In the data rows, 50 means zero.
Here are some numbered points:
array([15, 41, 59, 67, 50, 46, 29, 30, 49, 69, 67, 41, 41, 89, 41, 30, 35, 36,
       42, 32, 17, 47, 57, 36, 42, 68,  8, 49, 30, 50, 32, 50]) 0
array([33, 41, 72, 58, 38, 53, 48, 45, 50, 64, 66, 43, 26, 71, 41, 33, 23, 28,
       42, 58, 37, 30, 80, 67, 61, 50, 42, 60, 24, 32, 41, 24]) 1
array([33, 21, 43, 24, 27, 22, 26, 47, 28,  8, 31, 12, 61, 34, 24, 61, 60, 50,
        0, 32, 29, 21, 46, 11, 69, 76, 16, 32, 52, 84, 85, 32]) 2
array([59, 54, 50, 58, 53, 75, 37, 49, 42, 51, 72, 33, 49, 75, 50, 46, 48, 45,
       59, 50, 54, 81, 61, 74, 42, 50, 50, 55, 42, 41, 32, 50]) 3
array([33, 62, 40, 50, 64, 76, 18, 48, 53, 50, 43, 22, 29, 81, 33, 73, 30, 43,
       42, 50, 52, 66, 63, 48, 27, 76, 33, 52, 31, 50, 59, 58]) 4
array([15, 48, 29, 50, 64, 62, 22, 34, 56, 50, 29, 35, 59, 78, 41, 55, 40, 47,
       33, 41, 39, 29, 46, 44, 35, 76, 25, 46, 35, 67, 50, 67]) 5
array([59, 54, 38, 41, 69, 56, 63, 52, 51, 63, 36, 64, 48, 52, 59, 48, 49, 54,
       59, 58, 71, 49, 51, 70, 51, 33, 58, 48, 53, 24, 32, 58]) 6
array([41, 17, 84, 41,  0, 53, 45, 27, 36, 68, 69, 21,  7, 53, 33, 35, 37, 22,
       33, 67, 50, 63, 98, 25, 76, 68, 42, 43, 42,  7, 41, 24]) 7
array([67, 40, 51, 50, 50, 30, 54, 58, 46, 41, 50, 48, 63, 22, 67, 62, 65, 59,
       42, 67, 55, 43, 35, 51, 59, 50, 58, 41, 70, 67, 94, 50]) 8
array([59, 68, 46, 33, 55, 92, 33, 47, 65, 43, 35, 33, 38, 60, 33, 75, 27, 62,
       50, 67, 78, 59, 67, 61, 29, 59, 50, 79, 27, 50, 59, 58]) 9
array([50, 69, 25, 58, 75, 69, 42, 21, 85, 52, 30, 55, 65, 64, 33, 37, 34, 63,
       67, 58, 50, 41, 52, 59, 38, 50, 50, 83, 31, 50, 32, 93]) 10
array([59, 65, 55, 58, 67, 74, 41, 51, 63, 48, 49, 40, 36, 71, 50, 58, 27, 51,
       50, 50, 59, 47, 60, 82, 39, 50, 42, 75, 28, 58, 32, 50]) 11
array([50, 53, 71, 67, 28, 23, 57, 53, 64, 30, 63, 54, 44, 24, 50, 48, 44, 55,
       42, 58, 30, 45, 52, 53, 60, 42, 50, 71, 63, 84, 77, 41]) 12
array([59, 37, 67, 41, 51, 62, 72, 75, 24, 70, 62, 52, 39, 38, 50, 53, 62, 32,
       42, 58, 54, 59, 54, 56, 75, 33, 67, 43, 56, 32, 68, 24]) 13
array([67, 80, 47, 33, 69, 83, 58, 70, 50, 67, 29, 59, 44, 47, 41, 71, 47, 56,
       59, 67, 89, 54, 50, 76, 41, 33, 67, 66, 41, 50, 50, 58]) 14
array([41, 36, 68, 67, 17, 31, 47, 12, 70, 59, 52, 34, 44, 52, 50, 26, 32, 49,
       59, 67, 44, 41, 86, 33, 56, 59, 42, 43, 40, 32, 32, 58]) 15
array([59, 38, 42, 67, 48, 36, 40, 43, 41, 65, 64, 71, 84, 33, 59, 55, 85, 44,
       67, 67, 39, 46, 32, 15, 45, 50, 58, 15, 76, 50, 59, 76]) 16
array([67, 66, 34, 50, 71, 63, 45, 55, 64, 49, 36, 51, 69, 56, 33, 50, 50, 49,
       59, 58, 74, 72, 50, 46, 47, 59, 50, 49, 37, 41, 24, 67]) 17
array([24, 54, 84, 93, 14, 38, 40, 30, 25, 54, 99, 61, 62, 79, 59, 18, 50, 26,
       84, 24,  6, 34, 55, 13, 23, 68, 16, 32, 48, 50, 24, 58]) 18
array([41, 33, 82, 50, 24, 50, 51, 42, 37, 71, 86, 46, 29, 68, 41, 29, 29, 24,
       50, 58, 28, 63, 82, 39, 64, 59, 50, 53, 34, 24, 50, 24]) 19
array([67, 48, 29, 50, 61, 39, 57, 67, 58, 53, 44, 57, 67, 44, 59, 53, 66, 57,
       59, 50, 56, 60, 32, 68, 60, 33, 75, 51, 52, 50, 50, 50]) 20
array([59, 57, 39, 76, 38, 65, 30, 33, 67, 48, 64, 46, 30, 76, 41, 54, 37, 37,
       59, 58, 53, 87, 71, 42, 33, 68, 58, 55, 39, 24, 24, 67]) 21
array([50, 48, 22,  7, 72, 37, 43, 38, 18, 19, 22, 21, 93, 33, 50, 70, 81, 99,
       42, 15, 45, 48, 25, 11, 33, 59, 33, 35, 46, 84, 68, 58]) 22
array([76, 85, 41, 24, 66, 82, 45, 70, 59, 36, 40, 41, 35, 50, 15, 84, 34, 62,
       67, 50, 73, 78, 52, 84, 31, 42, 67, 96, 30, 58, 50, 50]) 23
array([41, 72, 72, 84, 47, 47, 36, 44, 48, 66, 90, 54, 48, 75, 41, 43, 36, 25,
       76, 50, 30, 67, 71, 39, 28, 68, 42, 36, 40, 50, 41, 58]) 24
array([15, 38, 24,  7, 44, 41, 24, 39, 23,  0, 25, 24, 70, 65, 24, 50, 58, 62,
       16,  0, 47, 26, 24, 25, 38, 76, 16, 29, 35, 76, 59, 41]) 25
array([24, 22, 61, 50, 10, 32, 24, 26, 41, 39, 61, 22, 47, 62, 33, 40, 42, 25,
       33, 58, 41, 48, 72, 21, 50, 85, 33, 27, 35, 41, 59, 50]) 26
array([24, 18, 79, 50,  0, 37, 50, 21, 51, 59, 65, 28, 24, 61, 41, 13, 25, 32,
       42, 50, 40, 42, 90, 23, 70, 59, 42, 46, 36,  7, 50, 32]) 27
array([67, 66, 46, 41, 82, 56, 59, 98, 51, 34, 31, 68, 49, 33, 33, 80, 54, 39,
       42, 41, 71, 58, 32, 80, 66, 24, 58, 60, 49, 76, 50, 32]) 28
array([67, 78, 41, 58, 46, 82, 23, 49, 74, 54, 36, 43, 32, 67, 24, 76, 28, 42,
       67, 84, 83, 91, 73, 45, 23, 68, 58, 63, 32, 32, 41, 76]) 29
array([41, 34, 56, 24, 39, 33, 66, 54, 44, 63, 31, 60, 61, 41, 33, 20, 56, 56,
       33, 41, 50, 16, 48, 45, 70, 33, 50, 37, 47, 41, 41, 41]) 30
array([67, 85, 31, 41, 71, 75, 44, 64, 76, 74, 27, 48, 40, 58, 33, 74, 33, 63,
       59, 50, 68, 63, 57, 80, 30, 42, 58, 90, 27, 58, 50, 67]) 31
array([50, 47, 24, 50, 73, 50, 59, 75, 61, 64, 31, 70, 51, 40, 50, 60, 57, 33,
       42, 41, 48, 48, 33, 64, 72, 33, 67, 55, 66, 58, 59, 50]) 32
array([67, 59, 57, 33, 69, 60, 78, 98, 20, 50, 66, 69, 34, 37, 76, 71, 67, 43,
       59, 32, 55, 68, 28, 85, 55, 15, 75, 64, 76, 41, 59, 24]) 33
array([50, 51, 31, 33, 55, 48, 41, 28, 45, 38, 37, 42, 77, 66, 33, 37, 56, 63,
       59, 41, 63, 56, 39, 52, 34, 68, 42, 62, 31, 58, 24, 76]) 34
array([24, 39, 60, 41, 47, 49, 76, 72,  5, 41, 67, 76, 37, 47, 67, 24, 66, 29,
       42, 15, 20, 32, 36, 32, 64, 33, 58, 32, 74, 32, 41, 15]) 35
array([50, 28, 26, 58, 55, 47, 47, 35, 68, 81, 32, 50, 59, 51, 59, 43, 58, 50,
       50, 76, 48, 50, 49, 39, 64, 50, 67, 43, 49, 32, 41, 67]) 36
array([50, 44, 56, 50, 63, 57, 59, 63, 55, 59, 55, 44, 33, 44, 59, 63, 36, 47,
       42, 50, 38, 64, 56, 84, 65, 33, 67, 69, 46, 58, 59, 32]) 37
array([59, 62, 37, 41, 45, 68, 16, 47, 63, 41, 38, 23, 40, 71, 41, 69, 39, 52,
       42, 58, 73, 64, 53, 60, 30, 76, 33, 54, 32, 58, 50, 58]) 38
array([76, 74, 39, 41, 49, 66, 39, 25, 71, 38, 33, 51, 50, 55, 33, 55, 37, 68,
       67, 67, 84, 80, 64, 53, 28, 59, 50, 76, 37, 32, 32, 76]) 39
array([67, 55, 61, 41, 60, 49, 77, 62, 42, 63, 60, 76, 44, 35, 50, 39, 51, 59,
       50, 67, 68, 64, 51, 68, 66, 33, 67, 53, 68, 41, 68, 32]) 40
array([50, 31, 46, 41, 48, 57, 50, 30, 54, 52, 46, 39, 43, 58, 41, 24, 44, 42,
       42, 58, 64, 38, 71, 53, 66, 50, 42, 60, 34, 15, 32, 50]) 41
array([50, 50, 29, 41, 68, 54, 61, 65, 47, 53, 38, 58, 54, 47, 67, 50, 62, 54,
       50, 50, 60, 52, 31, 62, 54, 33, 75, 49, 60, 41, 41, 50]) 42
array([59, 55, 62, 41, 41, 63, 41, 62, 48, 42, 59, 36, 29, 73, 41, 57, 33, 39,
       42, 41, 60, 58, 63, 76, 44, 50, 50, 66, 24, 50, 24, 32]) 43
array([50, 59, 77, 50, 61, 45, 95, 80, 18, 72, 78, 84, 34, 28, 93, 55, 71, 53,
       76, 32, 25, 52, 29, 52, 49, 24, 75, 46, 86, 32, 50, 24]) 44
array([50,  2, 61, 33,  9, 45, 53, 39, 39, 50, 37, 35, 51, 30, 33, 30, 65, 39,
       24, 58, 51, 25, 53, 11, 90, 50, 50, 34, 55, 24, 59, 32]) 45
array([67, 49, 52, 41, 63, 48, 67, 63, 49, 54, 55, 61, 67, 46, 50, 37, 60, 66,
       59, 50, 59, 34, 43, 74, 56, 24, 50, 58, 53, 50, 50, 41]) 46
array([59, 73, 39, 50, 62, 76, 24, 45, 82, 64, 28, 41, 38, 66, 33, 75, 26, 55,
       50, 76, 65, 66, 66, 50, 30, 68, 33, 70, 32, 50, 59, 76]) 47
array([33, 80, 48, 41, 54, 66, 22, 44, 67, 50, 26, 37, 41, 69, 33, 84, 18, 57,
       42, 50, 58, 56, 56, 63, 13, 68, 25, 71, 38, 76, 59, 76]) 48
array([59, 44, 35, 58, 42, 32, 64, 41, 75, 59, 61, 55, 66, 45, 85, 29, 56, 70,
       59, 58, 42, 51, 38, 68, 50, 33, 75, 58, 62, 41, 50, 50]) 49
array([59, 29, 84, 67, 33, 32, 75, 62, 24, 45, 93, 66, 13, 27, 76, 56, 46, 23,
       33, 41, 21, 75, 56, 47, 87, 42, 58, 46, 76, 50, 59,  7]) 50
array([33, 19, 84, 67, 21, 19, 71, 52, 31, 60, 70, 73, 26, 26, 50, 32, 40,  9,
       24, 41, 11, 25, 55, 35, 93, 50, 42, 41, 65, 50, 59, 15]) 51
array([24, 82, 54, 41, 55, 32, 82, 84,  0, 16, 61, 88, 44, 40, 93, 44, 69, 51,
       50,  0, 38, 24, 12, 43, 29, 42, 50, 30, 99, 58, 50, 15]) 52
array([50, 19, 73, 41, 12, 24, 51, 69, 13, 29, 69, 47, 16, 35, 24, 60, 57,  0,
       16, 32, 52, 64, 54, 40, 93, 59, 42, 22, 73, 41, 68,  7]) 53
array([59, 52, 21, 33, 66, 49, 56, 65, 29, 16, 30, 51, 71, 38, 67, 65, 81, 68,
       42, 24, 66, 30, 17, 46, 41, 42, 67, 28, 62, 58, 41, 50]) 54
array([41, 47, 35, 58, 71, 53, 33, 47, 40, 47, 44, 32, 69, 75, 50, 46, 57, 52,
       59, 32, 48, 38, 43, 48, 35, 68, 25, 46, 33, 50, 32, 67]) 55
array([41, 18, 65, 50, 17, 20, 49, 49, 34, 30, 47, 40, 49, 25, 33, 44, 59, 34,
       24, 58, 45, 26, 58, 41, 80, 50, 42, 22, 69, 58, 77, 32]) 56
array([59, 79, 49, 41, 59, 84, 28, 54, 62, 53, 35, 36, 42, 58, 33, 88, 34, 64,
       50, 58, 65, 70, 55, 67, 23, 59, 42, 81, 38, 76, 68, 67]) 57
array([59, 55, 70, 67, 25, 47, 47, 41, 62, 61, 60, 53, 38, 51, 50, 54, 29, 39,
       59, 76, 60, 62, 81, 52, 47, 59, 58, 45, 42, 41, 32, 50]) 58
array([76, 61, 46, 41, 64, 74, 70, 59, 56, 46, 48, 68, 51, 39, 50, 55, 58, 72,
       59, 67, 75, 62, 46, 67, 55, 24, 75, 62, 59, 32, 41, 58]) 59
array([50, 30, 46, 24, 34, 41, 62, 72, 27, 57, 48, 52, 60, 56, 67, 32, 77, 48,
       42, 32, 66, 33, 30, 57, 55, 33, 58, 35, 53, 32, 32, 32]) 60
array([67, 34, 70, 50, 28, 48, 53, 59, 42, 15, 59, 33, 32, 25, 67, 73, 54, 48,
       33, 58, 60, 46, 50, 55, 63, 50, 50, 61, 68, 76, 85, 24]) 61
array([76, 50, 42, 41, 73, 60, 53, 69, 42, 54, 47, 54, 58, 36, 50, 68, 64, 60,
       50, 67, 60, 65, 38, 68, 55, 33, 75, 56, 50, 58, 68, 50]) 62
array([67, 51, 72, 76, 42, 21, 65, 80, 46, 40, 77, 76, 32, 25, 59, 59, 54, 17,
       50, 50, 37, 54, 47, 56, 79, 42, 58, 43, 72, 67, 68, 24]) 63
array([50, 32, 25, 58, 65, 42, 49, 50, 57, 70, 43, 65, 58, 47, 59, 62, 65, 37,
       42, 67, 52, 52, 34, 60, 60, 50, 67, 35, 74, 41, 77, 67]) 64
array([59, 76, 44, 50, 51, 84, 17, 48, 82, 45, 32, 29, 32, 61, 24, 99, 24, 65,
       42, 84, 64, 70, 71, 48, 17, 68, 42, 79, 31, 76, 59, 76]) 65
array([50, 67, 38, 67, 55, 71, 25, 52, 75, 63, 38, 39, 40, 79, 33, 64, 35, 44,
       59, 58, 72, 72, 61, 56, 30, 68, 42, 55, 31, 58, 32, 67]) 66
array([24, 43, 47, 84, 38, 52, 36, 32, 62, 69, 62, 47, 53, 79, 59, 38, 38, 38,
       50, 41, 29, 61, 52, 44, 37, 68, 42, 47, 36, 41, 41, 58]) 67
array([67, 63, 69, 67, 43, 52, 53, 69, 69, 33, 68, 39, 40, 47, 50, 63, 30, 61,
       67, 58, 34, 66, 56, 80, 41, 33, 67, 86, 31, 58, 68, 32]) 68
array([41, 32, 74, 67, 12, 34, 46, 22, 67, 73, 56, 44, 45, 52, 33, 20, 30, 41,
       50, 76, 51, 27, 84, 39, 64, 59, 33, 44, 36, 32, 50, 50]) 69
array([33, 66, 35, 76, 48, 56, 21, 21, 61, 31, 43, 52, 70, 75, 24, 46, 41, 52,
       67, 41, 52, 53, 54, 15, 11, 94, 16, 32, 30, 58, 24, 84]) 70
array([50, 60, 43, 58, 60, 74, 32, 46, 71, 54, 40, 38, 33, 82, 41, 63, 29, 39,
       50, 58, 83, 63, 65, 57, 32, 68, 33, 57, 33, 41, 41, 58]) 71
array([76, 59, 43, 58, 65, 86, 42, 55, 65, 69, 41, 58, 47, 57, 41, 59, 47, 49,
       67, 84, 79, 68, 52, 65, 43, 50, 67, 68, 43, 41, 50, 67]) 72
array([15, 45, 69, 84, 42, 36, 34, 28, 50, 75, 84, 48, 35, 86, 50, 26, 37, 27,
       59, 41, 19, 49, 69, 35, 37, 76, 16, 33, 39, 41, 41, 50]) 73
New points follow, each followed by the number of its nearest point above.
array([33, 39, 31, 24, 52, 40, 50, 72, 12, 22, 47, 60, 60, 46, 50, 54, 73, 35,
       16, 15, 34, 26, 21, 32, 53, 59, 42, 35, 76, 67, 77, 32]) --> 54
array([59, 80, 52, 58, 68, 57, 69, 55, 59, 32, 66, 68, 50, 30, 41, 55, 40, 67,
       67, 41, 19, 39, 38, 63, 46, 24, 67, 93, 53, 76, 50, 58]) --> 68
array([59, 52, 63, 84, 50, 43, 59, 83, 22, 45, 74, 70, 58, 47, 93, 56, 81, 24,
       76, 41, 59, 63, 27, 29, 41, 59, 50,  6, 91, 41, 41, 41]) --> 16
array([76, 63, 71, 41, 53, 58, 63, 49, 53, 26, 67, 28, 44, 36, 59, 59, 45, 80,
       67, 58, 58, 80, 61, 78, 43, 33, 67, 86, 39, 58, 41, 41]) --> 68
array([33, 42, 29, 50, 69, 53, 35, 39, 67, 57, 31, 40, 61, 53, 59, 71, 45, 72,
       24, 58, 34, 40, 38, 53, 37, 68, 42, 60, 50, 84, 85, 67]) --> 5
array([59, 25, 41, 33, 46, 47, 48, 40, 49, 71, 34, 51, 59, 42, 41, 45, 70, 50,
       42, 58, 71, 38, 49, 32, 64, 50, 50, 28, 63, 32, 50, 58]) --> 36
array([59, 51, 48, 41, 74, 47, 68, 61, 53, 55, 41, 61, 53, 40, 67, 43, 59, 62,
       59, 58, 67, 51, 39, 63, 56, 33, 67, 43, 61, 41, 50, 50]) --> 42
array([41, 49, 26, 24, 57, 55, 49, 31, 50, 44, 17, 44, 71, 59, 33, 28, 56, 61,
       50, 41, 61, 37, 43, 43, 54, 59, 42, 67, 20, 50, 24, 67]) --> 34
array([41, 63, 41, 50, 75, 64, 43, 44, 66, 66, 33, 44, 42, 71, 50, 52, 29, 50,
       50, 41, 47, 36, 55, 82, 37, 50, 42, 77, 27, 50, 41, 58]) --> 11
array([50, 42, 90, 58, 37, 50, 61, 46, 54, 66, 80, 42, 35, 49, 50, 37, 26, 52,
       50, 76, 22, 39, 85, 62, 60, 42, 50, 81, 30, 41, 59, 24]) --> 1
array([76, 44, 57, 33, 48, 64, 54, 62, 45, 47, 55, 50, 35, 37, 41, 63, 55, 46,
       42, 76, 72, 66, 58, 61, 67, 33, 67, 60, 53, 50, 59, 41]) --> 62
array([41, 53, 38, 67, 62, 70, 39, 40, 61, 69, 51, 46, 54, 77, 59, 43, 44, 44,
       59, 50, 51, 54, 51, 50, 39, 68, 42, 56, 40, 41, 41, 67]) --> 67
array([67, 52, 47, 41, 69, 53, 72, 82, 43, 47, 55, 68, 51, 39, 67, 57, 65, 56,
       59, 32, 49, 50, 27, 79, 61, 15, 75, 64, 63, 50, 50, 32]) --> 33
array([ 7, 44, 18, 15, 52, 57, 18, 21, 25,  0,  6, 12, 84, 69, 24, 50, 56, 70,
       16,  6, 43, 21, 25,  7, 26, 94,  8, 33, 28, 84, 50, 67]) --> 25
array([50, 52, 59, 50, 53, 34, 81, 68, 45, 63, 66, 78, 47, 43, 76, 31, 61, 52,
       59, 41, 51, 36, 35, 74, 53, 24, 58, 43, 75, 32, 41, 32]) --> 46
array([33, 30, 32, 58, 64, 25, 55, 39, 68, 63, 31, 52, 78, 53, 76, 43, 64, 71,
       50, 41, 28, 35, 27, 38, 52, 50, 50, 37, 47, 50, 41, 58]) --> 36
array([59, 42, 92, 50, 26, 54, 64, 54, 42, 58, 77, 32, 23, 41, 50, 52, 28, 44,
       59, 50, 31, 69, 82, 60, 61, 42, 58, 70, 31, 32, 59, 15]) --> 19
array([41, 47, 23, 58, 64, 54, 45, 30, 51, 31, 32, 54, 88, 58, 24, 33, 59, 64,
       59, 41, 36, 36, 37, 41, 43, 59, 33, 63, 30, 58, 24, 84]) --> 34
array([33, 31, 20, 24, 70, 43, 60, 32, 50, 74, 23, 61, 81, 51, 50, 30, 66, 71,
       42, 41, 36, 22, 29, 37, 63, 42, 42, 45, 50, 50, 41, 67]) --> 30
array([50, 61, 41, 67, 71, 44, 70, 57, 54, 53, 52, 84, 57, 38, 76, 39, 65, 58,
       67, 50, 45, 51, 32, 44, 49, 33, 67, 39, 75, 41, 24, 58]) --> 42
array([24, 31, 21, 33, 53, 29, 37, 21, 38, 39, 28, 27, 97, 64, 33, 27, 71, 83,
       50, 24, 29, 32, 32, 25, 36, 68, 25, 51, 23, 58, 24, 84]) --> 34
array([41, 16, 52, 50, 56, 46, 74, 63, 44, 85, 52, 61, 27, 39, 76, 53, 50, 35,
       16, 50, 20, 45, 49, 52, 90, 33, 67, 50, 69, 32, 68, 24]) --> 13
array([67, 53, 34, 41, 90, 59, 67, 83, 47, 61, 38, 74, 55, 37, 50, 65, 64, 51,
       50, 41, 49, 54, 27, 77, 68, 24, 67, 66, 61, 58, 59, 50]) --> 32
array([67, 69, 29, 41, 63, 60, 50, 56, 64, 53, 30, 61, 45, 51, 50, 53, 49, 58,
       59, 41, 73, 52, 46, 64, 47, 33, 58, 58, 42, 50, 24, 58]) --> 6
array([50, 15, 50, 33, 35, 41, 48, 49, 42, 48, 38, 41, 60, 28, 15, 49, 67, 44,
       24, 67, 52, 39, 45, 30, 77, 59, 42, 31, 56, 50, 85, 41]) --> 56
array([59, 32, 28, 41, 57, 34, 49, 56, 52, 46, 32, 42, 55, 39, 67, 73, 67, 58,
       33, 50, 70, 50, 33, 69, 58, 42, 58, 36, 72, 67, 68, 50]) --> 8
array([50, 50, 46, 67, 67, 64, 46, 36, 77, 76, 44, 55, 43, 56, 50, 50, 38, 62,
       50, 76, 57, 55, 62, 69, 43, 50, 50, 61, 45, 50, 50, 67]) --> 72
array([59, 40, 41, 41, 47, 37, 61, 82, 59, 76, 46, 47, 45, 40, 59, 54, 64, 51,
       42, 50, 55, 67, 37, 72, 64, 33, 75, 65, 58, 50, 68, 32]) --> 20
array([67, 46, 40, 24, 50, 65, 61, 87,  6, 53, 55, 69, 44, 55, 50, 42, 92, 27,
       59, 41, 85, 58, 25, 39, 52, 42, 58, 21, 76,  0, 41, 32]) --> 60
array([ 7, 38, 55, 50, 28, 29, 20, 20, 32, 44, 56, 22, 59, 93, 33, 30, 42, 36,
       50, 24, 28, 50, 55, 28, 34, 76,  8, 24, 24, 50, 32, 58]) --> 0
array([15, 24, 34, 24, 48, 31, 40, 24, 45, 51, 34, 40, 69, 57, 41, 33, 54, 55,
       16, 32, 36, 22, 45, 33, 55, 68, 33, 29, 54, 58, 68, 50]) --> 5
array([41, 51, 53, 58, 56, 23, 71, 74, 32, 54, 68, 86, 54, 49, 76, 29, 64, 37,
       59, 24, 29, 25, 25, 66, 56, 24, 42, 41, 76, 58, 41, 41]) --> 35
array([41, 43, 64, 67, 34, 15, 42, 49, 14, 45, 66, 71, 66, 39, 67, 68, 87, 31,
       67, 41, 55, 75, 30, 10, 28, 76, 25,  0, 97, 58, 59, 58]) --> 16
array([67, 51, 55, 58, 60, 64, 51, 46, 56, 71, 49, 42, 52, 48, 67, 52, 50, 56,
       59, 76, 74, 56, 59, 64, 50, 42, 67, 46, 46, 24, 50, 58]) --> 6
array([24, 47, 33, 41, 62, 30, 69, 55, 54, 55, 30, 66, 61, 46, 76, 22, 58, 60,
       42, 24, 34,  3, 28, 48, 57, 33, 67, 40, 64, 50, 41, 50]) --> 30
array([67, 45, 57, 50, 40, 47, 48, 54, 56, 57, 54, 43, 50, 44, 41, 54, 46, 55,
       50, 76, 74, 61, 60, 72, 49, 50, 50, 50, 49, 58, 77, 50]) --> 62
array([59, 61, 37, 50, 63, 61, 32, 57, 66, 50, 44, 38, 39, 61, 59, 80, 37, 59,
       42, 67, 70, 74, 53, 76, 32, 59, 50, 65, 47, 67, 68, 58]) --> 57
array([76, 69, 68, 58, 33, 59, 60, 52, 57, 55, 65, 49, 44, 37, 50, 53, 51, 66,
       84, 76, 80, 78, 63, 61, 39, 33, 75, 56, 57, 41, 59, 58]) --> 59
array([50, 54, 74, 76, 45, 20, 62, 72, 45, 28, 65, 74, 30, 24, 50, 61, 49,  4,
       50, 24, 46, 64, 44, 46, 77, 50, 50, 32, 77, 67, 50, 24]) --> 63
array([76, 42, 56, 50, 39, 46, 44, 60, 47, 31, 52, 34, 53, 30, 41, 75, 60, 56,
       42, 67, 61, 75, 49, 45, 58, 59, 58, 37, 51, 67, 77, 41]) --> 8
array([67, 51, 29, 24, 57, 38, 57, 33, 36, 34, 33, 38, 87, 32, 59, 55, 83, 87,
       67, 32, 65, 48, 31, 12, 39, 50, 58, 25, 40, 50, 32, 67]) --> 54
array([59, 45, 43, 24, 59, 46, 50, 70, 29, 41, 30, 34, 65, 24, 59, 86, 74, 67,
       24, 41, 53, 52, 28, 45, 52, 50, 58, 35, 64, 84, 77, 41]) --> 8
array([67, 61, 76, 58, 65, 44, 77, 66, 35, 32, 81, 68, 51, 29, 67, 45, 57, 60,
       67, 50, 40, 42, 41, 75, 57, 15, 67, 60, 64, 58, 50, 32]) --> 46
array([50, 59, 60, 50, 45, 48, 50, 57, 59, 30, 54, 43, 43, 32, 67, 66, 34, 70,
       33, 58, 37, 48, 47, 68, 44, 42, 50, 84, 64, 99, 94, 32]) --> 12
array([50, 81, 47, 58, 59, 69, 42, 49, 74, 37, 45, 56, 41, 61, 41, 66, 19, 56,
       50, 50, 34, 24, 54, 85, 33, 42, 50, 93, 24, 76, 32, 58]) --> 11
array([59, 39, 76, 50, 33, 30, 59, 33, 48, 37, 69, 26, 59, 44, 50, 30, 39, 64,
       59, 50, 40, 40, 72, 52, 57, 42, 50, 59, 29, 50, 50, 41]) --> 15
array([67, 40, 48, 33, 37, 39, 58, 63, 43, 44, 43, 48, 54, 30, 59, 61, 65, 53,
       33, 58, 76, 59, 39, 59, 65, 42, 58, 35, 68, 58, 59, 41]) --> 8
array([41, 52, 33, 76, 71, 40, 66, 71, 40, 37, 54, 86, 70, 47, 85, 42, 74, 35,
       59, 32, 29, 29, 15, 51, 50, 42, 58, 28, 76, 50, 32, 50]) --> 42
array([59, 68, 42, 41, 68, 66, 63, 49, 72, 78, 46, 59, 58, 40, 24, 56, 52, 80,
       76, 58, 36, 55, 45, 69, 38, 33, 75, 91, 41, 58, 68, 76]) --> 31
array([41, 57, 45, 50, 68, 69, 44, 47, 63, 84, 39, 41, 37, 73, 59, 55, 34, 46,
       42, 50, 50, 67, 59, 64, 46, 50, 50, 61, 33, 41, 32, 50]) --> 11
array([33, 52, 44, 50, 70, 39, 56, 50, 58, 74, 45, 69, 76, 55, 50, 31, 50, 54,
       59, 50, 29, 24, 43, 66, 52, 33, 50, 56, 42, 58, 59, 67]) --> 46
array([59, 37, 52, 76, 54, 58, 63, 67, 32, 65, 71, 78, 37, 45, 85, 48, 78, 17,
       67, 67, 55, 63, 36, 41, 61, 42, 67, 30, 90, 24, 41, 41]) --> 13
array([41, 40, 50, 50, 44,  6, 59, 35, 44, 51, 52, 57, 99, 37, 76, 33, 79, 80,
       67, 32, 16,  9, 28, 31, 38, 42, 33, 33, 53, 76, 50, 67]) --> 16
array([50, 35, 61, 76, 45, 39, 72, 68, 38, 53, 72, 78, 41, 42, 76, 46, 58, 25,
       50, 58, 32, 42, 43, 55, 72, 42, 58, 36, 80, 41, 59, 24]) --> 63
array([76, 64, 35, 41, 53, 52, 71, 36, 55, 27, 38, 74, 71, 33, 41, 39, 67, 77,
       76, 58, 83, 54, 39, 40, 51, 33, 75, 45, 54, 32, 32, 67]) --> 59
array([41, 48, 58, 41, 58, 73, 42, 45, 36, 70, 54, 43, 32, 75, 33, 33, 42, 25,
       50, 50, 57, 47, 72, 49, 47, 59, 42, 46, 31, 15, 24, 50]) --> 41
array([76, 66, 53, 76, 45, 71, 42, 59, 73, 81, 56, 45, 38, 48, 50, 72, 42, 51,
       76, 84, 71, 86, 72, 61, 31, 50, 67, 62, 48, 41, 59, 67]) --> 72
array([59, 82, 36, 50, 80, 56, 44, 36, 74, 38, 30, 51, 57, 57, 33, 54, 32, 65,
       59, 50, 61, 49, 59, 72, 36, 42, 42, 75, 28, 67, 24, 76]) --> 10
array([67, 75, 56, 58, 56, 77, 43, 49, 69, 59, 36, 54, 46, 48, 33, 70, 34, 57,
       76, 67, 79, 66, 63, 64, 34, 42, 50, 63, 39, 50, 41, 67]) --> 72
array([59, 51, 32, 24, 67, 38, 66, 46, 31, 52, 41, 48, 96, 32, 67, 42, 86, 92,
       76, 32, 42, 17, 25, 37, 39, 33, 58, 56, 48, 50, 41, 76]) --> 54
array([67, 59, 46, 41, 68, 63, 61, 55, 42, 44, 45, 44, 60, 29, 67, 62, 64, 78,
       50, 58, 50, 50, 47, 58, 54, 42, 67, 60, 57, 67, 68, 58]) --> 62
array([67, 53, 72, 58, 42, 68, 46, 60, 67, 56, 61, 38, 32, 55, 59, 71, 21, 50,
       59, 76, 55, 53, 77, 68, 42, 50, 58, 76, 33, 50, 68, 41]) --> 68
array([50, 54, 67, 93, 46, 32, 61, 74, 58, 36, 56, 68, 36, 24, 67, 64, 53, 12,
       50, 32, 48, 44, 41, 40, 67, 50, 58, 32, 78, 76, 50, 32]) --> 63
